In the rows, 128 means zero.
One turn sends every row of this set to another row. A few are shown first. Where does it send the rows asked after them?
kora: [135 111 123 129 116 146 127 127 130  98 131  81]
Ger: [118 140 126 127 124 161 133 109 139 112  85 139]
bule: [121 115 100 100 114 154 149 109 147  99 120 142]
tum: [140  83 123 119 113 142 152 133 144  92 119 170]
tov: [138 133 163 135 133 170 124 108  99 117 155 121]
nozu: [149  81 128 128 117 141 139 138 119  91 139  98]
gupu: [139  98 117 157 123 117 130 129 140  97 107 109]
Pum: [109 147 129 130 130 145 137  98 103 114 126 163]
pid: [149 130 151 139 126 148 117  80 111 115 161 125]
gad: [175  99 104 133 122 146 127 118 122  98 105 112]
Nopa: [139 108 149 144 123 152 136 132 137 103  83 168]
fisim: [119 138 152 152 120 133 125 118 127 112 128 182]
sozef: [150 120 167 155 132 142 120  90 102 114 152 134]
godad: [148 104 163 152 126 130 127  98 111 108 170 142]
detep: [151 116 146 145 119 155 112 133 126 103 110  90]
muluk: [118 105 122 127 139 149 122 137 138  92 106 181]
gib: [165  87 151 145 119 149 126 146 115  96 118 108]
vul: [138 129 114 107 118 154 138 100 109 106 147 176]
devad: [132 114 179 152 133 153 131 124 102 111 157 135]
Ribu: [148 113 147 136 121 137 123  89 122 108 181 132]
Dobud: [136 106 162 138 121 149 129 128 123 106 182 135]
figo: [118 122 106 110 140 163 120 120 134  95 109 166]
Zubi: [147 121 135 127 108 143 125 121 132 105 150 193]
bira: [166 102 111 144 113 133 117 128 150  97 112 116]
mem: [147  97 111 145 132 133 141 118 112  98  98 107]
Pupi: [114 121 121 126 144 159 120 127 129  97  95 171]
libu: [121 107 107 112 133 154 122 132 143  90 120 175]
suna: [142 126 149 121 119 167 123 112 119 110 180 122]

vul goes to Pum
Dobud goes to suna
Nopa goes to tum
Now find these:
pid goes to sozef
muluk goes to libu
gupu goes to bira
kora goes to detep

One turn sends every row of this set to another row. A few are shown first. Where does it send the rows asked after them?
M: [156 168 112 119 173 143  80 103 111  90 149 152 123 119 133]
N: [144 141 170 165 222 109 107  95 126 101 126 139 136 124 144]
W: [111 146 156 169 216  93 111  77 117 104 118 155 154 121 144]
U: [133 142 123 172 163 121 115  95 115  92 138 188 159 106 135]
F: [ 87 127 106 169 166  98 115  93 121  69 156 141 100 124 156]
V: [106 181 124 160 192 110  91 135 154  99 150 126 120 133 127]
Z: [146 188 133 127 180 140  91 101 108 113 164 132 113 110 137]
J: [ 88 135 104 178 167  87  87  99 120  73 151 152 115 135 159]
K: [ 93 144 101 166 148 102 107 112 141  80 144 165 105 122 149]
Y: [133 140 163 172 212  96 108  80 132 108 117 144 144 116 131]
P: [ 90 144  98 184 161  98  97 112 121  79 140 150 105 123 160]
A: [128 156 171 171 222  84  97 103 121  95 131 148 136 121 134]
G: [147 188 113 120 187 136  99  94 111 101 170 150 110 110 131]
E: [147 178 114 116 172 129 103 104 106  84 160 150 108 118 119]
C: [114 160 136 139 191 103 100  56  99 112 138 140  89 111 164]

Z goes to W
P goes to G
Now find these:
F goes to M
C goes to U
E goes to N

One turn sends every row of this set to another row. A few are shown first. Where does it send the rows asked after them?
Mas: [ 69 110 120 104 137 128 131 145 134 109 141 112 141 141]
ronuk: [132  66 128 128  87 123 113 142 167 112 123 113 104 156]
Bori: [ 86  63 146 132 100 130 124 139 149 115 117 169 113 162]
Buvas: [100 129 117 127 112 149 108 167 184 102 110 100 112 142]
Naz: [ 61 106 162 108 103 153 129 124 130  78 114  87 110 140]
futi: [ 94  91 137 116 148 157 147 162 128  90 121 106 113 142]
mafug: [ 81 137 119 120 103 123  97 133 144  97  98 152 101 151]
kene: [ 93 138 119 138  96 141  89 156 172 115 113 137 107 156]
pifol: [ 92  77 179 103  94 150 102 120 165  83 128 107 104 152]
nulo: [102  91 134 121  96 129 109 141 151 100 129 159  75 116]
Zab: [104  77 150  94  75 126  90 124 158 102 129  96  97 159]
bem: [ 75  73 144  88 110 156 127 131 147 111  96  98  76 157]
zeme: [ 87 135 133 121  85 152 110 173 155  88 107 102 136 141]
Deso: [116 125 146 142 109 165 123 166 152 114 135 137 120 165]
tep: [ 66 123 154 106  93 153 120 119 131 104 111 136 120 184]
faf: [109 100 132 160 100 150 129 173 149 132 131 120 108 153]
gid: [ 93  72 156 133  92 121 107 162 113 102 103 140 125 175]
Geber: [ 97 106 106 140 105 127 112 141 187 117 118 100  99 149]
poso: [ 55  94 150  97 105 152 130 110 145 108 102 121  98 174]
Sib: [ 55 119 115 106 106 128 101 154 116 133 125 118  96 147]
tifu: [ 44  98 141  87 118 151 128 159 146 100 117 115 112 120]
Veru: [106  80 124 139  84 137 121 172 135 135 116  94  90 150]
dit: [ 88  55 134 122  85 125 116 152 153  94 115 162 103 137]
Bezip: [ 97  86 116 122  79 110 101 123 167 119 125  95  96 159]
bav: [106  89 137 104 114 148 115 131 158 111 118 168  82 141]
dif: [120  73 133 124 112 125 104 158 164 103 139 147 123 168]
Vego: [ 90 124 138 114 110 122  85 152 138 116 139 139  77 124]
tetu: [102  58 154 150 116 120  97 157 138 108 135 112 115 163]
vazu: [ 35 124 134 110 116 134 102 147 153 108 103 138 104 139]
puv: [ 78  54 143 124  95 124  95 164 133  84  94 139 121 160]
suses: [101  47 156 117  95 126 111 146 156 108 123  91 109 162]
Tobe: [113  90 155 116 121 144 116 170 103  81 103 111 116 159]
nelo: [ 95 121 127  90 105 141  88 143 127 117 116 141  75 139]
lezos: [ 99 138 152 114  98 164 114 146 137 102 124 142 128 178]
tik: [ 65 118 154 136  75 151 125 146 145  81 113 108 144 145]
Luru: [ 64 125 130 105 120 116  96 159 135 128 149 121 117 139]
lanor: [ 69  92 177 133  92 156 124 122 158  80 120 112 125 147]
zel: [122 112 112 111 101 126 107 140 156  93 120 160 112 159]
gida: [ 98  72 132 102  92 144 118 158 134 122 101  87  75 149]
pupur: [ 92  78 144 122 128 134  99 152 119  71  87 114 123 159]
pumok: [ 58 143 127 113  96 156 111 159 169 106 122 132 124 149]
mosa: [128 108 116 142  90 130  99 143 168 115 115 129  99 154]
Vike: [ 91  97 130 113 148 139 129 136 124  76 111 106 134 146]
Bevuf: [ 51  98 117 121 133 140 143 156 131 123 134 111 114 145]
gipi: [ 81  82 145  98 107 146 133 148 116  88 123  92 110 114]
nifo: [ 75  69 174 115 103 137 111 136 135  92 113  78 104 157]
Kesak: [ 98  69 155 138 108 127 109 145 106  93 125  89 106 134]
Delak: [ 55 132 141  99  98 162 134 138 148  87 121 112 124 138]

Delak goes to mosa
dit goes to Vike
Now find these:
bav goes to Tobe
lanor goes to Buvas
vazu goes to dif
lezos goes to Veru

One turn sends every row of this set to another row. A few are shown first. Where does it send the rows asked after them?
sifu: [153 109 138 124 135 131 104 155 118 148 137 102 151 127 117 150 163 129
 119 132 142 124 183 108 109 159  96 146 133 140 131 155 154 134 137  98
 134]
noru: [ 87 133 116 142 107 134 135 141 131 120 132 147 109 130 212 122 163 117
 164 114 120 135 110 144 137 137  95 106 143 137 136 165 144  83 137 121
 140]
rila: [149 107 134 110 133 139 102 143 134 154 129 100 150 121 122 155 158 124
 113 126 125 111 174 105 115 152  94 159 129 134 125 161 149 139 125  90
 126]
satez: [101 138 125 138 113 137 123 108 132 155 127 149 131 136 184 140 136 150
 122 145 120 180 104 114 133 106 104 110 102 128 130 128 135  98 167 155
 118]
vuta: [111 109 127 134 112 131 128 132 134 133 118 159 115 136 205 134 143 102
 180 124 115 136 111 150 148 129  78  93 150 135 125 164 129  94 145 124
 143]
garuf: [101 102 127 124 102  97 126 118 130 130 121 140 120 120 189 144 131 126
 130 117 110 161  91 136 146 120  96 109 113 138  97 161  97 102 144 127
 143]
muna: [141 106 130 108 136 140 109 141 137 142 128  99 152 131 124 157 174 118
 108 124 120 109 170 100 118 147 105 162 130 126 122 160 151 127 126  83
 127]
Sipof: [ 75 142 120 150 123 174 138 132 137 165 125 120 109 124 198 129 147 127
 151 130 115 145 105 145 133  94 117 132 138 125 144 146 151 105 137 132
 132]
Fidu: [102 115 129 138  97 135 128 129 115 137 124 144 121 129 207 118 160 122
 167 111 116 138 126 164 150 125  99  97 139 135 132 167 110  91 148 112
 144]
memev: [144 104 139 129 132 130 104 158 122 147 133 110 149 139 109 148 173 122
 119 127 141 129 175 102 107 147 116 148 140 139 129 156 160 131 137  91
 133]
goda: [134  91 137 126 133 125 116 160 122 142 150  99 155 147 112 150 163 124
 126 116 139 131 185 124 109 160  99 143 142 134 132 146 157 124 147 100
 124]
Pupo: [ 86 120 118 128 111 100 129 132 143 121 127 146 106 123 191 148 132 123
 126 121 115 161  74 115 130 127  97 119 121 140 107 157 133  97 136 134
 136]
Tem: [134  88 123  99 127 135 118 143 151 146 134  97 154 135 123 158 154 125
 110 118 114 116 173 117 112 154  94 165 123 127 124 153 152 130 136  94
 117]
tudi: [152 110 142 125 140 128 101 153 116 145 140 102 152 129 116 153 165 124
 117 128 140 121 179 107 114 159  94 143 138 137 130 155 150 131 134  95
 131]
Paboz: [103 116 138 132 122 130 125 118 116 153 123 133 134 127 181 141 132 154
 112 145 132 178 108 134 146  93 112 109 109 129 128 138 118  94 180 147
 145]
nebe: [ 90 122 129 141 111 172 134 118 127 179 115 119 124 120 193 124 142 135
 148 130 112 149 121 161 146  82 119 124 126 125 138 149 118 113 151 125
 135]
Zukem: [130  93 129 101 133 140 117 140 145 147 136  90 156 136 121 159 155 122
 109 114 114 112 173 119 116 150  95 164 130 122 126 150 152 130 135  91
 115]
defa: [137  90 140 122 130 123 109 160 124 146 147 105 154 148 108 152 157 129
 119 118 140 134 180 119 110 154 102 141 143 133 134 146 160 126 152  99
 120]
bon: [150 107 131 113 137 135 108 142 132 150 133  94 151 120 121 158 159 123
 111 128 125 114 175 105 113 154  92 159 124 134 123 158 147 138 123  96
 130]
Rom: [144 103 124 108 133 136 113 142 143 141 126 100 154 128 122 156 172 123
 107 131 122 115 175 100 113 148 107 164 120 132 121 161 153 129 131  90
 132]
Folin: [102 119 123 141 125 177 138 124 141 172 111 134 120 129 200 135 135 115
 173 143 114 140 119 157 144  92  97 119 139 124 140 149 141 111 149 135
 138]
limiz: [101 128 115 143 100 103 127 112 135 126 133 149 120 132 191 143 140 124
 140 121 106 169  93 120 133 136  88 103 106 137 103 144 116 102 139 144
 122]
Nagef: [ 91 148 127 154 111 172 126 110 130 175 126 136 120 135 193 125 146 133
 155 128 109 157 114 138 137  97 111 116 128 121 142 135 135 111 142 136
 109]
gimub: [143 103 134 134 139 125 110 155 118 139 141  99 152 138 109 152 176 118
 121 125 137 127 177 104 109 153 111 145 136 138 122 152 155 128 134  95
 138]
Kerid: [108 115 134 136 143 146 132 121 128 161 119 136 128 134 185 155 124 132
 134 161 131 170 104 130 144  91  96 110 124 125 130 129 139  99 176 157
 143]
bev: [ 98 142 119 149 101 141 128 113 125 134 133 147 120 138 210 124 162 116
 168 111 103 141 116 140 145 136  89  97 132 129 131 151 123  93 132 126
 119]
Vikof: [ 86 137 130 134 133 137 129 131 127 147 130 136 120 130 187 147 139 146
 109 147 135 172  92 112 135  98 111 119 120 128 138 135 152  86 170 151
 135]
pup: [112 101 128 122 127 107 126 119 141 130 117 151 118 130 189 161 119 112
 136 136 116 160  81 124 146 118  78 104 126 131 103 150 121 100 151 140
 141]

nebe goes to Fidu
Folin goes to vuta
Now find these:
goda goes to Tem
rila goes to tudi
Nagef goes to bev
Vikof goes to Sipof
gimub goes to Rom

